128 stands for zero in the data rows.
Each row belongs to one hidden group. There are 10 groups. Groups can overlap: rows of different groups may look alike. The first row asked about is in group 0, and each new group gets the next number.
Each row in order, then its group:
[134 111 127 131 077 165 140 159 116 153 145 115] 0
[115 116 123 123 146 083 116 068 106 141 093 105] 1
[134 102 123 109 136 128 111 110 140 125 130 125] 2
[172 085 154 150 111 115 129 117 082 146 143 108] 2
[134 219 135 141 145 161 100 125 115 118 158 127] 3
[117 119 125 144 064 151 131 147 103 181 126 099] 0
[133 102 107 125 128 140 094 133 121 125 127 148] 4
[169 143 094 177 194 123 115 107 010 135 112 101] 5
[141 134 087 100 140 139 128 060 092 133 127 114] 5
[121 116 137 116 137 063 156 114 178 070 099 124] 6
[140 129 110 074 144 128 110 123 136 133 151 136] 7
[134 163 098 141 154 119 125 137 063 120 123 083] 5
[137 125 160 124 118 127 128 125 129 134 125 131] 8
[123 121 099 125 133 137 078 130 138 116 116 165] 7
[118 105 138 135 178 098 093 104 109 144 118 149] 1
[098 127 153 153 089 118 133 142 100 193 128 087] 0
[126 131 111 106 135 134 131 040 118 113 129 134] 5
[156 089 104 117 107 161 131 163 128 127 147 141] 0
[011 157 144 119 130 062 160 107 175 075 056 101] 6
[137 116 114 134 133 147 069 127 140 126 113 205] 7
[120 117 126 098 115 125 118 143 153 115 150 117] 2
[172 115 168 110 077 135 143 195 145 140 149 138] 8
[133 128 122 096 154 156 253 215 220 032 113 126] 9
[128 092 126 122 126 109 134 090 142 119 151 143] 4
[123 125 136 092 143 122 101 094 131 137 155 115] 2
[053 118 144 138 133 077 142 090 144 121 139 134] 6
[128 186 149 172 135 165 106 131 123 110 175 132] 3
[115 118 156 174 054 133 138 155 095 198 139 083] 0
[155 140 101 175 167 119 121 116 037 129 124 072] 5
[142 096 111 148 054 159 098 149 109 130 111 135] 8
[127 147 102 089 139 121 131 072 112 118 117 111] 5
[137 175 172 123 148 145 127 105 138 142 226 159] 3
[161 086 095 085 126 103 144 122 157 106 136 128] 9
[118 094 119 133 085 139 117 145 107 134 125 095] 8
[125 118 111 151 148 156 078 121 120 136 094 182] 4
[149 114 164 124 076 127 142 202 143 127 139 117] 8
[133 092 143 148 106 122 127 100 126 136 157 139] 4
[144 112 127 150 148 134 041 133 134 133 098 230] 4
[189 098 103 080 184 130 192 124 190 081 100 153] 7
[117 155 097 123 138 160 132 153 118 119 145 114] 3
[105 111 149 127 149 096 113 105 101 135 112 127] 1
[122 124 109 136 148 135 114 102 103 156 000 084] 9
[128 186 135 151 131 165 116 134 119 106 171 124] 3
[113 145 129 103 130 135 119 081 126 109 140 090] 2
[152 108 107 154 110 169 076 135 119 138 100 216] 4
[239 082 096 096 168 124 161 122 192 096 129 175] 9
[136 119 119 126 107 141 116 124 105 119 164 108] 2
[106 230 142 167 136 170 114 149 128 091 177 117] 3
[055 159 160 117 127 085 157 125 164 078 016 104] 6
[156 094 118 103 127 105 121 101 126 122 122 109] 1
[112 094 231 184 102 087 145 124 132 146 174 140] 6
[098 129 255 215 099 019 158 148 145 169 149 123] 1
[129 135 175 122 097 118 138 157 138 128 118 107] 8
[202 098 064 078 149 129 149 119 166 102 130 140] 9
[125 094 108 126 122 134 093 129 110 117 120 130] 4
[125 103 092 128 102 148 114 152 123 118 125 122] 0
[139 114 127 099 125 127 099 122 123 138 150 133] 4
[090 097 131 130 102 111 143 146 145 118 156 110] 4
[104 121 121 146 127 143 068 156 149 108 099 169] 7
[155 111 154 111 088 158 147 237 165 129 149 145] 8
[126 163 099 112 131 131 103 129 128 114 131 156] 7
[131 141 129 148 116 166 112 187 144 109 133 159] 3
[136 163 098 184 140 158 112 132 092 134 145 145] 3
[138 139 134 082 164 166 249 179 179 076 089 136] 9
[163 223 110 154 177 175 123 118 117 119 170 172] 3
[107 115 120 108 109 089 136 146 143 113 123 075] 1
[000 163 137 095 160 064 129 109 128 122 058 099] 6
[135 120 185 172 079 130 144 141 107 255 148 096] 0
[088 174 125 121 145 152 149 082 135 124 147 130] 5
[136 117 100 128 154 143 070 122 133 130 120 202] 7
[080 164 156 122 126 137 104 131 157 088 133 089] 2
[117 100 134 125 130 077 151 109 178 113 145 159] 4
[087 133 130 120 120 093 111 142 117 169 060 079] 9
[097 117 132 126 156 088 124 113 119 127 114 124] 1
[120 211 112 108 162 162 136 082 112 136 140 132] 5
[087 137 190 173 133 028 150 094 139 150 128 135] 1
[145 165 096 169 153 153 114 111 057 138 139 147] 3
[131 100 060 078 119 132 140 143 145 104 143 090] 9
[127 153 105 174 142 156 113 132 112 131 141 143] 3
[219 119 121 076 176 154 201 124 154 102 119 143] 9
[162 113 107 093 181 142 222 135 191 054 093 142] 7
[143 118 089 099 153 156 151 114 157 116 151 152] 9
[144 104 111 091 119 115 135 131 134 118 155 079] 7
[144 111 156 170 060 142 142 171 100 148 149 113] 8
[108 129 136 129 128 111 107 101 087 255 076 106] 9
[130 125 178 160 072 150 151 164 123 240 170 108] 0
